In the data rows, 50 means zero.
Here are some points, each followed by its number:
47 46 51 52 50 33 59 47 55 40 57 62 59 45 70 55 41 61 61 45 49 45 57 38 24 50 54 38 21 51 47 48 54 43 51 40 54 72 67 53 58 48 51 42 49 47 56 41 0
46 56 30 67 55 58 41 53 54 24 33 44 68 32 40 54 42 49 43 53 62 63 51 47 54 58 39 49 68 45 53 51 57 49 46 51 42 51 53 70 43 49 59 55 17 43 50 55 1
36 60 54 34 70 64 39 46 64 41 44 77 42 40 45 60 34 44 61 48 79 36 56 41 50 72 52 54 55 46 47 64 53 24 33 49 42 13 62 39 50 21 37 28 23 41 50 41 2
21 50 73 50 37 59 42 56 34 00 00 54 92 46 13 55 46 64 64 53 25 99 56 54 59 88 23 57 30 19 34 51 69 63 62 68 52 56 00 77 60 37 40 52 03 34 99 60 3
52 52 55 48 61 32 62 52 46 83 74 85 70 27 74 53 43 77 39 44 38 35 57 39 55 46 39 49 33 40 47 74 56 57 32 81 56 13 13 44 31 63 51 29 28 43 72 44 4
48 57 55 46 59 49 43 46 52 58 53 48 46 42 54 51 49 46 48 48 62 39 51 50 50 50 52 52 62 54 45 58 50 36 38 53 47 47 58 46 49 36 46 48 46 56 39 43 5
41 46 88 64 50 35 50 58 57 49 40 61 58 37 68 57 46 54 65 56 51 52 56 44 44 61 45 54 43 49 43 57 49 30 40 64 57 41 48 36 45 31 38 37 59 68 47 50 6
44 12 51 34 22 37 78 60 44 13 61 80 48 80 42 45 90 86 80 36 00 71 80 51 61 62 58 35 00 19 67 30 59 94 76 74 60 18 00 52 80 84 40 51 99 35 56 62 7
56 52 00 00 55 15 92 32 48 99 99 81 79 21 74 65 99 59 13 05 81 00 28 29 05 26 66 28 56 48 67 57 48 68 44 00 81 66 99 22 46 99 57 00 32 31 81 42 8
48 52 59 22 79 68 52 42 45 79 53 47 47 54 67 56 53 39 51 48 67 14 37 49 44 36 59 36 44 48 58 43 41 43 38 67 35 34 77 23 53 41 42 46 99 47 40 36 9
41 32 99 56 66 25 39 31 42 72 49 42 99 14 99 35 51 37 66 38 99 71 30 31 20 15 38 77 39 61 06 77 49 09 00 67 60 99 52 23 44 50 10 36 63 99 77 23 10
43 57 67 59 57 68 33 51 46 34 28 45 49 52 35 47 42 41 50 58 57 64 50 53 66 57 45 58 64 47 45 54 51 40 40 68 37 40 37 56 47 33 47 59 39 52 38 52 11
48 52 56 52 54 57 42 51 51 45 43 52 53 49 50 51 50 47 59 53 58 53 50 47 52 52 52 53 52 46 46 53 50 42 37 62 43 42 46 45 49 45 43 49 55 54 47 49 12
44 57 89 50 70 51 47 43 40 72 43 43 56 35 61 44 30 55 38 58 60 71 46 46 70 43 33 58 51 47 36 72 47 38 23 83 45 33 16 43 33 38 42 54 34 52 84 40 13
55 26 98 66 32 31 64 53 29 49 36 18 73 56 60 35 68 43 36 53 29 98 39 62 49 26 35 59 50 55 36 48 43 72 62 56 62 99 21 60 48 63 48 73 88 74 67 59 14
47 38 76 55 41 40 56 49 42 45 32 29 60 60 50 42 49 44 48 52 46 86 38 59 49 41 39 58 46 60 42 47 46 63 60 43 60 95 42 55 49 54 50 67 70 65 74 57 15
57 38 33 67 36 40 57 52 68 11 42 45 21 79 50 56 47 54 61 53 26 51 69 46 25 59 70 18 25 71 61 26 51 52 99 08 61 86 96 65 71 41 69 59 68 41 24 55 16
44 51 54 37 58 54 42 47 59 43 53 53 54 46 44 52 49 46 48 48 59 47 51 50 46 55 47 53 62 47 53 53 52 44 46 40 57 44 63 48 43 47 42 43 44 48 55 47 17
52 57 59 51 57 51 43 46 53 70 49 45 48 42 56 49 41 44 45 50 68 39 41 49 47 44 49 58 58 54 45 58 48 36 38 53 45 51 60 42 43 45 47 48 43 57 45 48 18
41 50 78 55 57 78 25 48 51 31 29 42 56 51 45 44 59 31 81 55 79 63 40 44 73 51 51 76 63 42 38 57 54 31 13 85 25 44 19 44 51 36 25 52 48 64 33 44 19
61 57 85 58 60 67 31 51 47 99 57 30 35 44 53 39 60 24 48 65 94 21 25 62 73 25 52 93 99 63 36 75 33 12 00 85 41 24 53 14 22 47 29 54 76 88 12 50 20
50 43 42 51 36 13 79 57 67 59 70 76 52 38 71 72 38 65 43 42 26 22 62 45 10 60 54 28 31 62 59 51 44 44 80 04 85 59 95 44 55 47 70 27 65 48 57 53 21
New points follow, each followed by the numbers of its two nearest points above by angle, seen from the average point of the numbered points, smallest number first.
60 51 52 61 57 56 56 51 40 54 40 46 27 51 52 53 15 65 48 65 38 41 53 60 41 56 43 48 24 51 63 45 43 56 74 70 40 39 56 60 47 29 69 58 66 25 60 49 16 21
32 28 84 66 46 55 21 41 71 00 19 34 68 54 59 41 53 27 99 44 99 89 51 23 03 51 71 60 13 61 15 27 65 00 20 43 24 99 74 57 91 20 05 55 53 86 39 27 10 19
71 44 24 94 35 32 62 63 46 75 71 48 51 52 78 56 66 63 82 52 10 29 51 44 65 39 62 30 50 43 76 26 46 66 53 77 33 45 34 52 41 82 65 52 86 61 11 62 7 16
48 48 50 56 53 60 46 54 52 40 37 48 31 62 45 50 32 55 51 55 47 59 55 52 58 49 46 47 39 47 55 41 52 54 65 62 50 54 58 51 61 41 54 51 58 45 39 47 11 16
41 51 59 39 69 61 54 47 43 37 34 35 48 42 54 58 43 49 45 53 66 43 34 56 43 48 43 41 45 47 54 48 44 40 45 60 43 55 77 38 49 33 51 52 65 38 56 46 5 9
44 43 51 39 48 50 58 53 49 28 39 53 53 58 47 51 58 59 59 49 34 50 54 51 57 54 49 42 30 39 60 40 52 60 53 57 45 50 41 50 58 53 47 53 68 43 54 52 7 16
47 49 52 54 51 29 64 54 61 55 56 70 53 39 63 59 46 58 52 48 44 39 53 44 30 62 51 44 38 56 52 51 46 42 64 25 68 49 79 44 48 45 56 38 50 52 51 53 0 21
48 51 45 37 57 44 50 49 54 69 70 61 75 36 65 52 67 44 69 36 74 23 42 41 37 43 53 59 55 37 50 64 56 35 25 50 55 59 39 33 39 67 29 42 32 60 42 47 8 10
46 50 55 44 67 59 54 48 50 46 41 45 51 46 57 54 41 51 51 53 55 41 41 54 50 49 46 46 46 46 55 46 48 44 41 63 41 49 67 42 49 36 48 51 61 42 53 47 9 12
42 41 44 53 38 50 59 52 52 15 43 58 51 51 39 55 56 61 58 53 27 54 50 50 57 52 48 38 40 39 51 37 61 53 51 53 54 33 33 55 56 48 48 51 55 48 64 52 3 7
55 57 58 58 58 45 56 48 45 65 55 64 53 46 63 51 32 70 44 52 37 42 55 49 60 47 40 45 35 42 54 56 51 51 47 76 50 29 32 50 41 48 60 46 47 39 55 46 4 13
51 50 43 50 45 60 50 47 44 34 42 33 44 62 39 46 46 47 41 51 41 63 53 55 56 47 52 48 43 49 56 42 54 63 59 51 42 54 44 59 55 51 56 65 52 36 54 50 1 16
45 61 33 27 66 47 43 46 52 62 68 55 61 35 56 49 69 46 40 41 68 30 40 45 48 40 55 59 66 49 55 54 56 54 17 42 48 34 50 46 50 58 42 37 26 52 60 43 8 17
